Families of rows that turns and mirrors carry onto each other, the same ones carrying the whole set onto itself: the rest of each named row's family, in list order
5 families of 8 rows
Q_570: [-0.68 -0.37 -0.04  0.47 -2.51 -1.27 -2.50  2.48 -0.36  0.73]
Q_263: [ 1.15 -1.85 -0.49 -0.24 -0.23 -2.66 -3.04  1.04  0.59  0.35]
Q_803: [ 0.00 -2.56 -1.35  0.88  0.69 -1.79 -1.94 -3.00  0.01 -1.88]
Q_218: [-0.57  0.51 -1.49  1.49 -1.14  2.16  2.01  2.54 -0.47  1.07]
Q_766: [ 0.72 -2.99 -0.61 -0.49  1.23 -2.70 -2.33 -1.33  0.76 -0.80]
Q_917: [ 0.91 -0.13 -1.19  1.42 -1.94 -1.40 -2.88  1.64 -0.23  0.37]
Q_720: [-0.49 -0.96 -0.14  0.31  1.92  1.89  2.16 -3.60 -0.44 -0.36]
Q_508: [-1.12 -1.84 -1.02 -0.27  2.13  1.69  3.83  0.35  0.49  0.30]
Q_242: [ 0.30 -0.15 -0.78 -0.05 -0.62  0.62  0.73  3.96  0.30  1.89]
Q_163: [-1.41  0.33 -0.17  0.54 -2.20  0.58  0.07  3.35 -0.51  1.28]
Q_30: [-0.20 -3.52 -0.75 -0.71  2.59 -1.43  0.04 -2.56  0.75 -1.31]
Q_564: [-2.96 -1.20 -0.46  0.17  0.59  2.21  3.61  0.03 -0.33 -0.16]
Q_427: [-1.29 -0.49 -1.73  1.21  0.53  2.69  3.51  0.43 -0.37  0.01]
Q_842: [-0.52 -0.68 -1.06 -0.10  0.65  1.85  3.06  2.71  0.28  1.38]
Q_999: [ 0.38  0.61 -1.37  1.51 -2.09  0.50 -0.65  3.07 -0.49  1.10]
Q_419: [ 0.97 -0.03  0.67  0.09 -1.51 -1.13 -2.99  1.85  1.62 -0.55]
Q_335: [ 0.98 -0.54 -0.62  0.06 -1.05 -1.30 -1.89  3.22  0.41  1.51]
Q_341: [ 1.35  1.03  0.31  0.73 -1.77 -0.29 -2.42  0.80 -0.64  1.78]
Q_924: [ 0.52  0.87  0.50  0.25 -1.63  0.51 -0.88  3.33  1.60  0.26]
Q_464: [-0.86 -2.18  0.28 -0.39  2.13  0.42  0.98 -2.72  1.90 -2.63]
Q_131: [-0.74 -1.59  0.11  0.17 -1.51 -2.53 -3.58  0.10 -0.17 -0.42]
Q_573: [ 1.51 -0.17  0.29  0.38 -0.89 -1.33 -3.45 -1.38 -0.47  0.59]
Q_619: [-0.40  0.84  0.26  0.21 -0.80  2.20  1.61  3.04  1.55  0.25]
Q_742: [-0.05  1.22 -0.19  0.69 -0.39  2.80  2.25  0.67 -0.79  1.94]
Q_704: [ 0.78  1.61  0.01  0.78 -1.55  1.50 -0.09  1.61 -0.77  2.25]
Q_251: [-1.13 -0.08  0.21  0.04  0.70  2.86  3.29  1.18  1.54 -0.59]
Q_975: [-0.93 -3.07 -1.02 -0.53  2.87  0.52  2.53 -1.92  0.64 -0.83]
Q_95: [-0.56  0.12 -0.29  0.44  1.02  2.99  3.18 -1.51 -0.66  0.86]
Q_522: [-1.29 -1.30  0.22 -0.17  1.90  2.15  2.99 -1.24  1.70 -1.85]
Q_245: [ 0.05 -1.57 -0.04  0.19  1.62 -0.02 -0.22 -4.46 -0.35 -0.76]
Q_908: [-0.03 -2.18  0.52 -0.32  1.20 -1.39 -1.62 -2.49  1.94 -2.65]
Q_717: [-1.50 -1.74 -1.77  0.99  1.65  1.82  3.01 -2.11 -0.20 -1.23]
Q_118: [ 0.77 -1.49 -1.23  1.09 -0.79 -2.25 -3.47 -0.89 -0.07 -0.99]
Q_691: [-1.25 -2.75 -0.11  0.00  0.08 -2.26 -2.53 -2.22  0.00 -1.60]
Q_582: [-2.78 -2.49 -0.44  0.02  1.47  0.98  2.53 -2.21 -0.18 -1.32]
Q_248: [-0.89 -2.59 -1.55  0.91  1.78 -0.03  0.82 -3.57  0.05 -2.03]
Q_756: [ 0.76 -1.31  0.74 -0.15 -0.25 -1.93 -3.26 -0.56  1.83 -1.73]
Q_534: [-2.19 -3.11 -0.16 -0.13  1.21 -0.86  0.07 -3.30 -0.08 -1.85]
Q_923: [-2.34 -0.13 -0.36  0.51 -1.01  2.08  2.44  2.36 -0.46  0.89]
Q_921: [ 0.93 -1.22  0.12  0.22  0.58 -1.28 -2.52 -3.55 -0.41 -0.41]

Which other rows belong to the same family as Q_427? Q_803, Q_218, Q_917, Q_999, Q_717, Q_118, Q_248
Which other rows belong to the same family as Q_508? Q_263, Q_766, Q_242, Q_30, Q_842, Q_335, Q_975
Which other rows belong to the same family as Q_534? Q_570, Q_163, Q_564, Q_131, Q_691, Q_582, Q_923
Which other rows belong to the same family as Q_251? Q_419, Q_924, Q_464, Q_619, Q_522, Q_908, Q_756

